128 stands for zero in the data rows.
Here are some points, one per row:
[118 138 164 122 109 133 183 139  83  53 107 117 147 118 121  92 168 129
 201 155  85 108 131 123 130 207 228 160 164 185 126 141 119 125  76 115
 125 145 127 126 140 204 115 123 100  73 157 179]
[161 129 140 128 105 153 114 130  97 117 145 180 100 131 174 145 197  89
 138 161 161  56 119  98 104 129 144 128 150  93 119 109 126 122 111 143
  91 167 127 109 135 142 141 194  95 116 104  78]
[120 222 159 131 103 129 140  99 122 115 139 108 145 121 132 152  94 108
 167 142 111 139 189  77 148 207 145 123 121 122 179 115  92 161 134 161
  95 126  88 151 147 123 141 156 162 143  95 118]
[ 92 139 196 151 139  66 118 133  91 148  37 194 119 110 142 164 144 102
 113 150 154 149 174 202 118 164 150 117 105 162 102  84  92  89  84 144
  83 142 142 126 144 170 147 140 136 152 157 156]
[119 115 128  84 140  81  68 142 116  68 156 123  97 123 126  96 140 156
  81 131 130 135 136 106 157 176 174 137 113 136  93 107  67 107  79 166
 115 116 143 179  96 158 152 160 118 116 104 101]
[128 138 111 182  89  48 118 145 155 107 104 101 143 158 175 138 174 118
 111  99 102 104 144  88 166  99 175 113 134 114  99 173  98 163  89 190
 122 107 132 113 185 175 161 159 139 155 114 193]
[111 183 160 114 137  72 171 119  70  44 137 142 148  93 148  79 167 106
  61 147 130 102 121  92 110 156 102 142 106 198 104 130 158 115  94  94
 145 120 186 136 160 113 136 139 125 164 103 206]
[164 173 151 121 134 130 129 149 150 108  71 111 182 104 105  71 182 147
 133 118 116 114 162  75  95 114 104 125 167 138  70 112   9 112  65 119
 124 133 128 124 169 115 115 115 127 112 149 149]
[ 92 148 168 106 114 107  83 145 109  72 144 116 134 184  96 156 189 142
 108 109 117 128  84 101  87 141 168 137 127 135 146  69 126 166 126 163
  47 150 145 120 133 106 107  71 135 157 104 145]
[136 181 130 123  72  99 129 154 121 109  70 112 102 140 115 124 193 147
  92 117 136 114 195  84 142 152 162 165 151 129 189  83 169 125  41 136
 113 178 160 124 113 118 144 173 100 123 150 132]
[ 99 203 108 136 145  63 163 121  93  47 109 131 125  99 140 169 150 138
  89 141 130  77 137  49 122  89 145 137 137 174 122  62 101  78  93 147
  49 144  84 141 126 158  39 204 105 112 111 227]
[ 84 140 163 136 153 113 154 153 158 107 161 153 150 148 130 173 174 163
  98 188  69 180 127 112 147 162  97 118 189 144 108 100 121 119  78 142
 104 143 160 115 158 130 132 226 125 104 181 175]
[129 140  97 131 136 107  81  86 156 108 120 146 195 120 115 114 213 174
 158 140 114 127 102 115 136 179 161 167 135 134 145 138 131  33  84 107
 123 116  89 120 151 136 136 148 109 219  90 156]
[ 48 117 121  83 153 105 131 139 111 130 128 108 150 112 145 135 181 119
 150 146 101 100 124  61 123 173 125 146 104  81 133  99 125  96  95 148
 145 148 138  82 138 146 162 127 105  26  96 233]
[ 57 132 153 124 108  93 108 188 104  89  83 114 102 134  24 102 148 125
  97 170 174 122 122  81 147 154 132 147 163 135 161 123  99  90 127 126
 142 161  73 154 154 125 171 200 136 138  96 176]
[138 129 121  89 138  95 208 162  96  57  78 114 155 127 147 135 170 174
  89  89 125 209 140 101  97 147 103 122 165 117 109 133 145 139 139 124
 169 140  80 113 137 195  95 154  98 137 127 137]
[125 128 150 112 118 103 183 173 219  96 128 200 176 161  76 105 155 147
 141 110 119 126 168 103 101 144 162 175 129 191 104 115 138  97 115 132
 101 114 114 112  65 186 163 158 155 106  70 179]
[ 32 141  95 120  99  74 153 186 116  51  91 139 163  89 144 113 163  96
 122 135  82 163 138  75 115 137 203  51 154 166 116 160 105  91 109 104
 102 152 133  70 136 120 119 152 125 132  94 105]
[125  74 140 139 128  35  94 101 111  97 118 128 108 115 114 109 151  96
 123 116  98 113 192 111  86 187 129 122 167 112 143  83 102 120  76  52
 115 125 140 162 139 146  72 178 109 133  89 178]
[125 185 111 127 104  88 157 131 116  91 100  91  98 182 132  83 162 116
 158 102 130 148 113 132 140 163 116 146 113 131 114  80  58  90 163 129
  72 139 148 108 124 166 116 178  76 121 113 168]
[136 148 136 135 124 104 101 206 104 109 108 145 132 137 134 152 113 107
 166  81  65 154  89  79 140 149 122 161 180 132 122  86 146 125   8 110
 122 135 125 147 131 144 140 138 156 136  94 150]
[ 72 108 157  91 114  49 145 131 148  73 136 118 153 170 112 129 158 104
 144 139 148 131 144  78 193 162  90 145 137 144 130 135 100 100  77 118
 104 194 157 120 124 183  72 138 169 136 127 133]
[ 80 159 152 142 126  89 105 144 126 111 129  61 124 184  94 124 120  92
 156 145 127  98 150 109  58 131 122 115 100 155  97  94 194  86  92 153
 126 125 115 118 159 187 133 150 139 135 117 105]
[141 152 150 112 144  79 171 144 121 111 115 162 119 115 126 118 129 230
 132 161 125  97 140  83 126 174 134  66  86 122 131  95 121 106  92 112
 130 188 129  69 142 144 155 132 145 162 132 160]
[128 130 130 197  71  95 116 200 108  78 150 116 174 145 139 119 149 128
  99 182 129 170 119 112  74 142 122 147  28  99 136 134  98 108  56 121
 119 159  89 150 138 144  95 153 112 118 153 156]
[134 142 114 153  86  89 168 158 146  87 106 128  74 122 115 191 150 141
 124 136 113 118  93 122 165 128 158 141 104 124 106  81  88 111 133  35
 147 133 120 169 137 104 174 125 156 100 135 112]
[102 165 142 137 142  79 149 150 108 130 158 104 111 120 188 152 173 124
 113 125 113 117 168 155 125  97 105 196 147 198 195 115  78  81  91 152
 166 172  97 115 101 117 144 107 158 154  87 137]
[ 59 149 139 120 149 132 141 173 121  63 102 130 218 102 180 168 162 109
 125 120 175 116 185 129 141 145 122 126 143 121 118 115 168 111 117  97
 101 150 153 200 141 139 118 104  86 119 124 165]
[ 86 160 186 178 127  50 143 161 157  49  87 179 148 129 113  87 183 150
 165 182  85 111 145 101 174 124 137 160 122 107 100  67 145 158  96 181
 192 125  95 124 139 120  79 156  93 114  98 116]
[ 98  83 160 145 137 150 147 124 151 112  89  71 129  89 139 107 154 138
  61 126  85 102 120  79 165 152 121 164  89 179 112 100 122 133 102 107
  92 127 110 135 131 160 125 167 130 128 105  72]
[ 91  96 102 104 111  10 150 107  80  94  70 134 235 137 160 118 130 173
 133 159 167 117 111  75 118 146 109 153 133 178 127  69 115 110  76 145
  84 142 127 144 152 116 159 146 103  75 129 127]
[105 101 156 138  64 108 131 152  98  75 112 182 143  94 137 110 152 161
 158 159  69 119 129  91 121  60  98 153 156 119 146 116 108  81 149 174
  96 147 155 174 155 193 135 135 158 143 137 149]
[112  98 148 102   6  94  94 149 142  85 145 139 122  70 151 177 132  95
 106 130 149 108 126 110 159 184 104 141 137 206  94  64 101 124 108 168
 149 152  88  94 155 137 134 131  93 149 123 171]
[122 129 185 125  99  43 137 112 108 177 102  99 140  93 126 150 143  90
 130 155 135 138  45 108  68 121 150 137 154 135 114 108 107 145  84 122
 127 175 113 124  72 119 131 150 114 101  81 170]
[109 119 200  98 126  91 166 162  26 105 176 125 185 105 124  86 127 139
 154  55 123 136 140 114 213  83 201 159 106 130 107  96 142 101  92 115
 110 155 117 113 159 115 113 180 104 137 109 195]
[139  82 129 164 130 119 161 193 111  84 106 128 151 138 128  84 126 104
 116 191 127 102 148 137 150 178 120 143 170 116 118 109  86 102 114 149
  84 117 125  66 106  81 116 142 186 147  59 158]
[141 120 126 138 137  97  67 122 112  75 106 125 128 151 121 145 114 142
 104 132  66  97 153 118 137 177 139 155 138 136  73 165 129 114 132 155
  92 255  96 165 116 104 139 147 119 130 110 179]
[130 134 141 107 121 107 133 130 137  44  63  84 160 114 123 183 101 124
 100 206  90 124 139 109 122 152 167 232 133  75 117  75  96 102  82 138
 132 133 130 102  88 166 136 137 137 199 160 155]
[118 113  98 114 126  92 172 133 110 122 102 134  64  83 126 110 151 112
 149 131 135 202 174  71 108 156 137 187 136 139  77 122 178  60  93 177
  94 110 122 122 183 120  85 101 120 117 138 169]
[147 129 140 130 131  97 109 128  82  65 136 105 128 128 109 115 153  99
 194 142 116 108 134 100 154 117 115  82 120 154 135 112 124 122 118 145
 133 113  98 117   6  97 151 152 124 153 251 153]
[ 95 146 159 116 141  21 156 245  99 163 130 128 117  97 135 119 145 157
 130 169 102  78 138  71 133 159 162 152 168 156 116 180 139 108 127 124
  99 126 139 159 122 144  81 118  45 150 130 149]
[ 59 106  91 128 181  71 149 161 125  93 134 177 148 113 130 101 105 117
 115 109 136 108 137  97  91 131 156 199 148 150 146 113  88 181 126 102
 115 161 114 105 180 143 126 156  94 137 192 157]
[101 185  91 108 120 133 113 118 129 124 125 139 125 160 110  71 104 100
 115 222 104 155 144 130 160  73 130 149 131 151 132  91 112 132  85 113
 141 160 161 121 115 163 117 124  42 158  96 144]
[122  69 185 120 111 116 169 123 154  65  88 122 101 159 123 151 132 117
 136 150  85 139 167  86 115 112 111 133 113 138 172 159 104 111  47 125
  79 136 112 133 108  73 194 141   4 173  88 152]
[115 150 182 100 128  86  99 167 185  64  82 135  84 168 255  30 108 149
 119 138 147 154 118 100 100 133 158 157 201 142 135 122 142  96 111  86
 131 142  86 124 140 137 118 154 150  98 149 161]
[161 123 135  72 142  59 136 178 109  96 123 122 186 159 132  85 185 101
 114 183  78 129 195  83 133 130 152 117 153 139 110  78 133 108 114 101
 116 133  49 123 136 171 162 152 149 120 122 166]
[110 101 162 255 128 105 129 121  91  90 121 133 129 138 145 143 167 140
 145 146 210 144 163   0 136 156 173 148 159 145 110  81 105  97 111 103
 142 168 159 121 106 148 127 103  93 147 106 154]
[117 126 135 182 127 109 146 110 152  96 143 126 136 108  97  75 122 138
  96 134 145 132 125 146 172 119 147  87 187 119 157  97 144 118  63 131
 100 136  71 124 125 172 133  97 109 129 114 148]
[ 97 164 143 155 113  57  97 153  74  62 129 122 124  84 129 138 155 143
 133 143 148 147 181 109 143 136  87 185 137 138  73 153 134 140 102  79
  59 155 114  61 139 186 193 142 104 119 108 150]
[146 155 169 136 133  58 101 121 109 115 103 156 155 154 117 168 100  91
  45 113  93 114 118  92 164 166 134 160 136 110 147 133  93  52 123 130
 111 125 135  84 155 129 132 118  65  74 132 126]
[203 114 135 122 192 103  87 159 138  63 101 107 119 127 105 185 143 118
 160 180 173 135 115 112 151 110 146 128 110 181 157 129 137 141  94 145
 125 134 153 114 184 144 117 144 137 108  84 161]
[ 94 120 132 115  88 133  90 126  92 118 100 111 126 182 119 157 119 182
 146 145 119 121 162 133 116 119 139 138 151 156 104 131 112 124  92 116
 166  60 125  93 121 131  93 174 106 128  68 140]
There is one direction along which these points spread out most. Where along it does each point below lie, from 0 to 99? The average is 50, and the first point in the table lies past the average. One standard deviation of the points above along it is 16.
[ 59 106  91 128 181  71 149 161 125  93 134 177 148 113 130 101 105 117
 115 109 136 108 137  97  91 131 156 199 148 150 146 113  88 181 126 102
 115 161 114 105 180 143 126 156  94 137 192 157] 75
[120 222 159 131 103 129 140  99 122 115 139 108 145 121 132 152  94 108
 167 142 111 139 189  77 148 207 145 123 121 122 179 115  92 161 134 161
  95 126  88 151 147 123 141 156 162 143  95 118] 27
[105 101 156 138  64 108 131 152  98  75 112 182 143  94 137 110 152 161
 158 159  69 119 129  91 121  60  98 153 156 119 146 116 108  81 149 174
  96 147 155 174 155 193 135 135 158 143 137 149] 55
[146 155 169 136 133  58 101 121 109 115 103 156 155 154 117 168 100  91
  45 113  93 114 118  92 164 166 134 160 136 110 147 133  93  52 123 130
 111 125 135  84 155 129 132 118  65  74 132 126] 40
[ 84 140 163 136 153 113 154 153 158 107 161 153 150 148 130 173 174 163
  98 188  69 180 127 112 147 162  97 118 189 144 108 100 121 119  78 142
 104 143 160 115 158 130 132 226 125 104 181 175] 57
[122  69 185 120 111 116 169 123 154  65  88 122 101 159 123 151 132 117
 136 150  85 139 167  86 115 112 111 133 113 138 172 159 104 111  47 125
  79 136 112 133 108  73 194 141   4 173  88 152] 23
[101 185  91 108 120 133 113 118 129 124 125 139 125 160 110  71 104 100
 115 222 104 155 144 130 160  73 130 149 131 151 132  91 112 132  85 113
 141 160 161 121 115 163 117 124  42 158  96 144] 36
[ 86 160 186 178 127  50 143 161 157  49  87 179 148 129 113  87 183 150
 165 182  85 111 145 101 174 124 137 160 122 107 100  67 145 158  96 181
 192 125  95 124 139 120  79 156  93 114  98 116] 55
[125 185 111 127 104  88 157 131 116  91 100  91  98 182 132  83 162 116
 158 102 130 148 113 132 140 163 116 146 113 131 114  80  58  90 163 129
  72 139 148 108 124 166 116 178  76 121 113 168] 49
[164 173 151 121 134 130 129 149 150 108  71 111 182 104 105  71 182 147
 133 118 116 114 162  75  95 114 104 125 167 138  70 112   9 112  65 119
 124 133 128 124 169 115 115 115 127 112 149 149] 56
[ 92 139 196 151 139  66 118 133  91 148  37 194 119 110 142 164 144 102
 113 150 154 149 174 202 118 164 150 117 105 162 102  84  92  89  84 144
  83 142 142 126 144 170 147 140 136 152 157 156] 44
[118 138 164 122 109 133 183 139  83  53 107 117 147 118 121  92 168 129
 201 155  85 108 131 123 130 207 228 160 164 185 126 141 119 125  76 115
 125 145 127 126 140 204 115 123 100  73 157 179] 73
[139  82 129 164 130 119 161 193 111  84 106 128 151 138 128  84 126 104
 116 191 127 102 148 137 150 178 120 143 170 116 118 109  86 102 114 149
  84 117 125  66 106  81 116 142 186 147  59 158] 38
